In the rows, 128 means zero.
Named moves, each a turn or a mirror, and the order they were made in; the first pair answered:
beb:
[127 155 171  97 139  84 102 136 168  88  95 168  98 141 114] |-> [128 153 172  95 138  81 102 133 165  91  98 166  98 141 114]
[126 143 117 121 134 124 125 136 126 119 126 139 127 116 121] |-> [125 137 124 118 132 116 124 131 122 122 129 127 121 114 124]
[125  80 133 138 137 123 160 119 130 151 116  98 125 157 155] |-> [111  98 112 148 141 152 157 122 146 147 114 135 137 164 149]
mesir:
[118 141  89 149 139 154 172 119 118 113 165 118 150 126 106] |-> [119 157  78 149 143 140 136 110 117 107 160 133 140  98 103]
[146 129  99 120 135 107 104 129 187 127  85 155 161 131 120] |-> [121 158 172 104 139 100 112 150 137 101 112 145  82 126 113]
[146 131  91 129 111 107 114 130  93 124 136 108  82 112 139] |-> [150 109 101 124 106 123 156 142  95 134 144  93  99 143 141]
[118 125  88 139 124 155 103 109 135 144 128 132 146 115 134] |-> [103 147 137 128 124 145 105 120  99 123 144 128  96 106 127]
silu:
[125 166 111 118 130 112  83  97 141 110 134 162 108 106 121] |-> [129 147  93 129 129 126  81  83 138 128 134 159 130 108 131]
[101 161  47 155 100 147 113 142 108 150 157 151 143  88 101] |-> [119 116  46 159  95 153 123 117 100 182 147 114 165 109 128]
[145  85 155 114 141 141 150 107 144 149 105  99 172 171 147] |-> [141 107 193 101 148 119 154 127 148 126 104 105 145 169 130]
gon:
[140 139 125 110 128  95 119 133 158 115 104 133 130 126 117] |-> [145 134 108 116 127  98 106 116 150 125 101 128 132 118 128]
[134 156 121 143 101 142  98 121 127  93 137 155 100 116 134] |-> [135 163 129 140 105 134 103 128 135  87 143 157 101 124 125]
[101 180  98 177 154 150  36 122  70 104 168 155  34  48 117] |-> [ 93 199 131 161 160 141  64 157  90  83 174 168  27  67  91]
[ 99 155 129  92 139 116 126 146 144  84 118 153 142 150 100] |-> [113 140 126  86 141  96 117 136 153  91 107 142 151 149 104]

Each pair is 2 to 3 moves apart.
[137 114 100 101 107  90  91 101 166 129 117 134 171 150 128] |-> [114 125 167  81 108  96 148 146 144 106 148 122 133 182 109]  mesir, mesir, silu
[112 166 147 113 133 117  77 113  95 107 121 142  57  99 124] |-> [103 179 127 123 129 138  80 124 102 106 128 158  67 102 116]  silu, gon
[112  98 125 130 132 162 139 124  60 168 160 112  96 139 153] |-> [116 108  67 146 129 178 127 121 115 175 135 152 149 140 139]  gon, beb, mesir
[156 138 134 132 120 134 154 147 185 117 126 198 180 138 111] |-> [126 163 177 133 121 152 155 160 122 103 161 193 110 128 111]  mesir, silu, mesir
[114 143 163 143 141 124 148 156 159 113 134 132 132 129  98] |-> [116 124 111 174 131 156 138 133 161 143 136 135 160 125 113]  silu, silu, silu
[106 148 174 151 118 131 123 112 157  91  76 179 143 162 128] |-> [120 126 153 157 116 122 103  81 154 112  63 159 157 149 145]  gon, gon, gon
[164 112  84 134 118 133 107 120 123 145 157 109 153  91 111] |-> [139 132 114 130 119 150 116 136  89 127 181 115 110  92 106]  gon, mesir
[120 100 156 132 116 156 141 110  87 152 148  97 105 161 150] |-> [125 108 182 113 121 140 158 134 106 134 143 100 107 173 136]  gon, gon, gon
[164 109 131 122 134 110  97  85 115 145 101 104 136 110 152] |-> [157 112 143 120 132 112 102  93  96 141 111  93 123 105 151]  beb, gon, beb
[121 155 117 135 137 105 116 135 164 116  81 160 149 126 128] |-> [133 149 134 120 137  70 112 137 148 111  91 131 133 104 124]  beb, silu
[137 111 163 120 137 151 135 134 150  99 121 131 123 170 138] |-> [128 140 159 117 141 135 120 152 142  80 133 142 101 142 120]  silu, beb, silu
[129  92 116 118 111 118  69  85 110 158 124 118 105 103 180] |-> [106 103 116 135 112 176  88  89 109 160 127 152 102 131 184]  beb, silu, gon
[115 148 146 131 128 145 116 149 140 108 137 149 118 118 107] |-> [126 148 139 124 126 129 107 149 144 104 134 141 126 105 101]  gon, beb, silu
[134 119  97 151 113 185 145 136 124 142 125 163 149 123 163] |-> [120 143 120 148 115 185 132 139  98 122 134 174 109 110 158]  mesir, silu, gon
[120 132 220  99 140 111 117 128 130 109 120 101  79 132 136] |-> [107 157 177 124 148 157 103 126 189 112  90 176 119 151 129]  gon, beb, gon
[159 115 126 116 124  77 100 109 136 125 102 128 126 123 121] |-> [150 129 120 122 124  79  93 117 141 118 105 145 120 115 107]  silu, silu
[173 111 174  93 138  69 116 114 167 121  92 100 120 134 129] |-> [120 182 135 128 140 157 104 137 172 105 104 194 100 140 109]  beb, mesir, silu
[ 92 119  97 136 124 159  73  87 109 148 124 176  83  96 140] |-> [ 95 115 136 115 124 115  87 108  81 131 145 134  51  81 130]  gon, beb, silu
[127 118 156 123 126 137 168 124 141 132 117 115 149 151 130] |-> [137 118 167 115 127 123 160 119 139 130 112 116 139 147 131]  gon, gon, silu
[162 101 133 138 173 133 101 102 179 172 119 159 163 199 142] |-> [137 110 191 130 171 158 133 123 121 164 153 137 102 211 145]  gon, mesir, mesir
[176 133 164 108 145  82 162 177 129 107 152  92  84 127 128] |-> [201  98  90 125 138  88 142 141 167 145 126  92 155 123 146]  mesir, silu, gon
[134 115 114 121 125 133  92 119  97 165 128 154 159 154 156] |-> [140 113 163 102 132 104 110 125  98 152 121 137 142 170 152]  silu, silu
[160 122  83  91 125  36 112 171 136 111 126 134 178  86 105] |-> [153 115 111  84 122  56 171 208 135 107 148 120 180 124  97]  mesir, mesir, silu
[110 139 144 138 124 163 147 138 119 135 142 131 120 155 132] |-> [142 105 125 134 123 124 134 111 141 150 119 102 157 150 142]  beb, mesir, silu
[129 103 170 100 126  64 123 148  77 122 151  43 130  79 136] |-> [120 101 146 121 121  93 110 129  53 140 161  47 124  69 153]  gon, gon
[121 124  98 143 119 130 105 121  84 143 158 110 114  89 132] |-> [128 108  73 149 116 147 131 131 113 153 156 114 156 117 130]  mesir, gon, mesir
[142 119 165 117 129  97 148 144 105 121 142 102 117 135 105] |-> [153 100  97 142 123 114 127 114 126 150 129 112 167 127 123]  mesir, gon
[126 107 134 140 133 152 144 129 128 145 126 110 135 156 141] |-> [142 111 126 134 136 125 112 108 149 142  99 121 142 138 140]  silu, mesir, silu
[156 140  53 165  97 178 129 117 148 165 119 151 163 130 147] |-> [122 161 125 153 100 201 183 159 109 143 158 140 110 162 134]  gon, mesir, mesir
[136 130 122 118 123  89 119 138 141 115 121 121 154 105 110] |-> [126 147 131 121 123 113 130 147 152 107 119 145 152 128 103]  mesir, beb, gon
[146  78  95 134 109 118 132 126 135 170 125 103 169 130 157] |-> [116 102 144 135 109 143 147 144  78 153 162 100 100 132 160]  gon, mesir, mesir
[129  90 167 126 131 122 126 102 101 151 109  98 110 143 155] |-> [132  88 126 139 130 134 112  88 112 162  98 116 137 137 157]  gon, mesir
[139  86 178 119 119 115 171 116  77 130 149  50  92 140 145] |-> [107 157  80 172 127 197  89  87 134 129 106 187 115 122 136]  beb, silu, mesir
